In the rows, zero is written as 128.
Families of rows that turns and mirrors carry onto each other, the same ones carrying the whole set onto itself: the rest of each named row's family, in list order:
7 families of 4 rows:
Gok: [126 129 137 144 139 143 113  91 111 113  91 133 113  94 124 162 139 136
 128 107 124 152 135]
sof: [109 105 116 167 119 101 118 151 134 101 125  87 136 111 174 101 124 151
 180 139 112 119 104]
ziv: [161 124 131 110 104 115 125  90 138 158 130 136 118  99  99 112 131 128
 107 138  93 147 129]
dov: [147 147 128 119 117 126 122 116 142 147 137 127 114 105  96  92 152 124
 121 127  81 151  97]
vedav: [124 100 130 165 112 122 110 128 123 140 173 109 171 127 165 128 100 107
 134 125 154 124 124]
fedob: [108  96 111 135 123 115 121 154 144  96 144 113 128 111 147  82 121 134
 158 166  98 113 103]
Taf: [156 123 144 109 122 114 132 116 127 148 140 135 101  83  97 134 129 129
 127 131 114 144  90]
pimil: [114 119 108 173 106 114 103 135 108 133 152  95 161 150 153 110 103 116
 149 118 162 123 114]
Gad: [113 103 100 160 133 104 114 163 143 114 136 104  97 124 159  78 115 135
 158 143 103 116 111]
tad: [119 106 105 144 135 123 122 146 137 101 117 102 140 116 188  78 125 166
 140 140 126 147 114]
Zufa: [103  82 107 175 100 128 101 137 121 123 151 101 154 130 160 102 137 114
 134 105 143 117 136]
vub: [125 105 117 160 116  88 121 145 149 118 122  83 158 131 181  97 123 140
 151 158 108 136 135]
mavun: [138 151 132 164 132 152 115 119 144 147  85 139 122 104 110 162 129 119
 140 113 124 140 141]
dito: [103 107 119 156 124 105 115 158 140 108 123  84 129 111 171  87 112 150
 159 149 130 126  98]
Puno: [155 139 137 120  97  99 120  78 132 141 124 140 123  99 120  96 125 151
 144 149  83 144 105]
meb: [122 121  89 173 115 133 107 128 114 118 131 129 168 156 141 124 101 111
 156 132 150 111 143]
Meni: [150 128 125 146 134 140 123 115 118 140  88 151 105  95 123 157 145 139
 115 110 110 128 149]
Bitov: [131 124 137 159 119 141 106  93 101 126 101 158 117  97 126 161 139 136
 147  94 125 117 128]
kefo: [119 102 114 172 104 123  96 124 137 113 150 106 149 138 159 140  89 109
 140  94 151 128 129]
muf: [148 126 122 148 140 151 126 110 131 125  91 170 105  91 118 146 141 142
 122 126 119 128 137]
lur: [154 152 131 139 104 119 116  81 126 164 148 133 115  88 125 102 125 139
 115 145  86 142 114]
mok: [154 135 122 156 128 111 126 132 131 146  73 142 100  97 124 159 136 125
 149 116 121 138 142]
Sode: [161 123 121 124  84 118 117 112 128 156 133 123 122  99  78 102 149 136
 116 122 107 135 104]
rup: [168 131 124 111 114 122 127  91 135 150 146 155 122 112  99 125 133 127
 119 148  99 145 120]
pigu: [134 119 107 155 117 104 112 145 151  97 136  92 133 120 177  81 110 164
 130 133  97 128  98]
soro: [124 105 109 174 111 122 101 130 126 118 135  91 167 162 115 124  96 122
 142 129 150 115 131]
Pusen: [114 110 105 179  91 109 105 116 116 123 149  98 168 140 147  97 107 115
 164 112 149 121 117]
Zitiz: [164 153 108 150 126 140 126 109 118 153  85 152 112  99 114 133 120 152
 127 116 143 142 125]

Same family as Taf: Zufa, vub, Zitiz
Same family as pigu: dov, mavun, kefo
Same family as sof: muf, rup, Pusen
Same family as dito: ziv, pimil, Meni
Same family as Gad: Gok, lur, soro

